In the rows, zero is written as 128.
Which row each row swaps with, under one turn or mirror
The rows were stretched afterwards, more along some directions than others.
Zutu: [127  97 101 151  95 122 122 166 158 119 105  85 124 129 133 136 143]
gafup: [131 134  95 115 137 133 108 142  97 131 126 131 111 143 133 113 125]
Rakun: [128  99 131 119  97 128 108 135 129 117 129  95 113 120 104 134 150]
Pib: [121 127 139 148 115 115 123 137 114 116 149 128 118 118 143 149 146]
Gef: [139 129 115 131 159 111 100 120 115 116 138 126 142 128 150 137 162]
bamu: [124  88 130 147 118 127 109 118 127 132 126 110 107 141 126 144 139]
putid: [117  86 136 141 112 127 126 113 149 140 105  82 114 116  99 123 124]
demu: [112  87 130 144 132 115 140 136 143 138  85  83 143 117 114 138 151]
Lamik: [127 109 113 140  84 106 127 166 130 120 139  98 118 132 135 147 165]
noneb: [123 118 109 141  89 108 132 174 110 108 139 100 120 125 146 145 175]
Raza: [104 126 118 106 120 109 150 131 126 136 115 118 142 126 122 134 132]
zogen: [120 104  91 134  85 108 142 166 142 110  90  91 100 118 144 131 124]
sogap: [119  81 132 139  99 131 119 122 143 139 107  81 108 121  99 125 125]
defe: [ 86 103 108 113  83 104 164 150 166 124  98  96 132 131 110 141 140]
Gumo: [119 102 131 136 143 105 145 143 129 145  86  84 140 109 118 129 138]
Gek: [114  97 119 122  88  99 134 151 164 126 138 102 124 121 118 144 147]
losen: [117 104  89 132  67 115 111 120 151 127  99 101 100 157 129 125 125]
kopip: [120 118  93 134 119 112 127 126 147 120 106  98 134 103 152 130 128]
lepog: [ 99  84 123 139 117 124 146 135 177 134  98  81 128 114 109 133 116]
renik: [125 130 100 126 136 119 123 135 122 113 118 111 133  95 154 130 133]
suli: [113 122 102 124  94 112 135 153 101 139 122 118 102 149 127 128 141]
zak: [133 138 124 141 160 102 111 138 109 114 133 123 132 122 152 134 154]
repet: [137  93 101 140  97 122 113 149 160 125 115  90 130 142 132 131 140]
simu: [124 121 111 110 116 102 140 125 149 129 136 112 149 128 134 137 136]
vede: [ 99 115 102 112  93 105 150 142 138 130  97  99 134 136 121 131 142]
vupe: [154 114 134 113 161 121 114 137  96 142 121 110 122 112 121 117 125]
Kib: [117 137 124  91 128 109 130 149 119  98 159 128 141 109 126 146 168]
pek: [103 128 108 111 101 105 142 158 100 126 119 126 109 111 131 131 143]
Mubud: [133 114 112 162 117 106 120 159 124 118  96 104 106 126 156 131 134]
begig: [127 108  92 147  81 115 109 122 143 121 102  97 103 130 146 125 128]
ruluz: [114  88 122 140  81 111 162 130 152 149  92  79 131 104 121 138 118]
nef: [131 109  93 150  84 115 102 118 140 123 107  98 106 131 149 125 127]
zupoz: [124 110  83 132  71 112 113 127 146 121 103 103 101 144 141 127 129]
Vafu: [ 93 119 142 135 112 113 163 168 117 109 116 106 132 101 124 149 159]
rerib: [111 107 102 124  91 112 141 146 125 143 125 103 112 160 120 126 137]
Taniz: [129 109  98 151  95 112 113 112 147 126 100  92 115 119 145 124 128]
gori: [119 118  85 102 117 114 124 126 143 124 144 119 120 168 130 124 134]
belif: [114 124 133 114 119 110 124 148 135 100 155 115 138 129 120 146 172]
Fem: [123  91 133 116 101 130 119 135 137 125 126  93 110 120  95 131 141]
gif: [139 111 123  92 139 125 122 143 115 120 141 112 109 115 111 122 123]
sog: [107  82 126 138 123 118 122 132 144 134  97 100 129 120 114 148 146]
vap: [108 100 113 129  99 118 155 183 125 101 110  78 131 102 127 146 173]
Ramuv: [123  84 132 129 103 130 118 120 146 138 113  85 110 120  97 123 125]
nid: [106 120 140 136 111 106 144 161 141 100 135 106 146 104 133 159 169]
deg: [ 98  92 132 135 126 126 143 132 160 130 107  86 127 106 106 132 125]
tanev: [142  89 114 148 104 118 115 133 118 128 103  88 126 102 150 150 153]
niput: [119 125 137 147 110 116 131 136 116 111 147 123 116 110 143 146 144]
pok: [116  95 125 144  86 111 155 138 137 149  92  86 131 104 128 142 126]
Pifop: [136 115 112 126 142 114  94 125 116 115 131 125 137 110 148 149 161]
munaz: [126 128 106 124 128 134 112 152  90 121 122 129 111 139 134 118 138]

begig is swapped with Ramuv
Fem is swapped with zupoz
zak is swapped with Gumo
Pib is swapped with pok

Which row each row swaps with, under one turn or mirror
The rows were stretched afterwards, more along some directions than others.
Lago: [141 137 124 167 128 123 123 129 137 101 130 122 143 127 107 152 122 120]
fiv: [127 137 119 127 144 110 124 140 119 126 123 121 139 131 132 121 129 108]
rokam: [135 147 134 139 128 116 140 132 107 149 141 127 137 143 111 117 129 100]
Tiv: [120 144 131 134 127 117 139 129 115 141 145 128 140 147 104 116 132 106]
losas: [134 118 118 169 122 124 138 126 129 112 126 108 159 147 119 150 130 101]
nifon: [118 123 131 127 128 117 117 125 131 155 152 131 111 124 112 141 138 136]
remur: [140 113 115 139 131 134 131 129 119 142 130 142 167 134 150 124 128 109]
rezur: [142 125 116 172 127 133 144 124 127 114 115 123 159 132 135 152 128 108]
Rel: [134  96 132 161 130 124 122 141 130 136 121 113 170 129 132 153 125 117]
sobeg: [135 122 121 178 125 138 123 113 156 116 122 113 134 131 130 155 137 117]
zil: [136 109 123 168 129 125 151 128 128 121 107 117 171 141 138 146 129 109]
bur: [149 128 137 146 124 117 127 110 138 126 136 115 146 149 133 134 134 119]
Ziba: [128 140 136 179 128 144 118 130 135 115 130 110 124 110 118 145 117 101]
Danuk: [133 137 137 135 144 114 140 132 153 110 130 118 141 144 131 134 133 130]
gika: [129 141 129 131 128 114 140 133 106 150 145 126 142 147 112 117 129  95]
dumu: [127 128 134 113 130 127 135 137 124 141 130 145 139 132 136 117 138 131]
ganer: [138 101 126 180 137 139 118 132 134 136 133 115 152 113 141 158 126 117]
rek: [122 118 132 116 132 115 123 139 133 146 143 131 126 124 120 137 129 129]
pusor: [121 118 130 138 125 129 133 137 120 120 127 132 151 130 126 122 132 139]
dore: [137 132 113 161 134 144 129 122 126 117 114 135 143 132 141 144 127 128]
zete: [129  91 131 163 135 129 125 133 141 123 116 110 164 121 150 160 122 121]
kobev: [132 146 123 134 122 127 135 127 130 110 125 131 123 133 124 145 125 132]
nisu: [124 124 111 119 128 117 124 108 119 155 129 122 122 157 126 111 134 129]
pani: [145 123 132 163 131 140 141 127 131 102 125 135 146 131 146 140 129 133]
dafof: [119 126 139 152 121 138 120 141 118 123 127 109 134 123 131 167 132 115]
suzil: [133 129 122 155 129 132 123 134 116 112 126 135 140  94 125 157 112 122]
Gav: [139 113 116 136 129 119 129 132 144 115 105 117 153 114 136 144 120 117]
Difid: [118 140 141 145 120 121 115 137 106 128 135 116 138 143 123 143 124 103]
Mekek: [145 143 127 142 151 103 133 136  96 122 126 121 130 123 125 131 123 120]
tase: [134 109 128 170 115 130 146 132 134 121 114 110 165 150 126 152 126  96]
Kazel: [142 102 126 174 150 128 124 143 136 118 119 117 172 113 149 151 122 116]
Vareg: [131 142 118  98 127 114 131 113 118 140 134 132 111 156 118 104 138 142]
dulel: [137  97 130 175 136 122 126 137 136 136 125 109 170 120 144 155 118 109]
sugu: [118 123 142 141 128 120 121 133 140 144 152 121 129 129 108 143 123 114]
Zuse: [135 118 115 131 147 136 140 113 109 144 134 152 137 108 140 137 143 152]
Kuza: [119 126 112 156 133 128 113 118 115 152 147 113 138 127 133 154 142 128]
Gazap: [119 132 139 140 129 124 115 122 139 150 159 128 126 123 119 131 130 126]
Tepu: [131 133 123 158 132 136 135 122 157 115 112 137 143 147 134 131 121 123]
pup: [148 128 137 157 133 124 130 128 123 101 129 113 135 113 121 128 113 119]
Gavuv: [145 143 115 143 138 129 125 117 104 122 140 113 130 133 128 125 127 121]
nevim: [143 105 134 172 144 126 127 138 150 115 117 118 171 126 146 149 111 113]
torib: [146 132 127 128 132 122 123 120 130 139 146 119 143 125 133 134 140 126]
vara: [134 151 129 145 140 107 146 136 106 129 139 126 139 140 121 121 128 101]
Bekop: [122 142 121 111 137 121 118 116  97 137 157 142 126 138 124 113 137 137]
Zofe: [116 112 136 126 103 133 130 118 121 150 139 123 113 159 120 128 138 118]
dab: [127 147 129 126 126 112 138 132 105 127 138 117 131 151 107 112 130 103]
lage: [124 130 111  98 128 120 120 117  83 155 158 140 119 134 123 118 142 139]
posa: [135 108 126 157 116 128 142 136 128 120 108 112 166 147 121 153 125  99]
zod: [128 128 142 131 135 118 127 132 126 156 146 135 128 126 115 138 133 128]
kubu: [115 124 135 131 120 116 111 118 127 163 157 122 111 137 110 135 129 128]
setif: [127  98 117 142 120 148 121 115 117 151 129 126 142 128 139 148 146 131]
gutu: [138 117 128 155 128 129 136 114 129 114 123 132 144 139 152 137 135 145]

dafof is swapped with torib
zete is swapped with Gazap
Ziba is swapped with Gav
fiv is swapped with sobeg

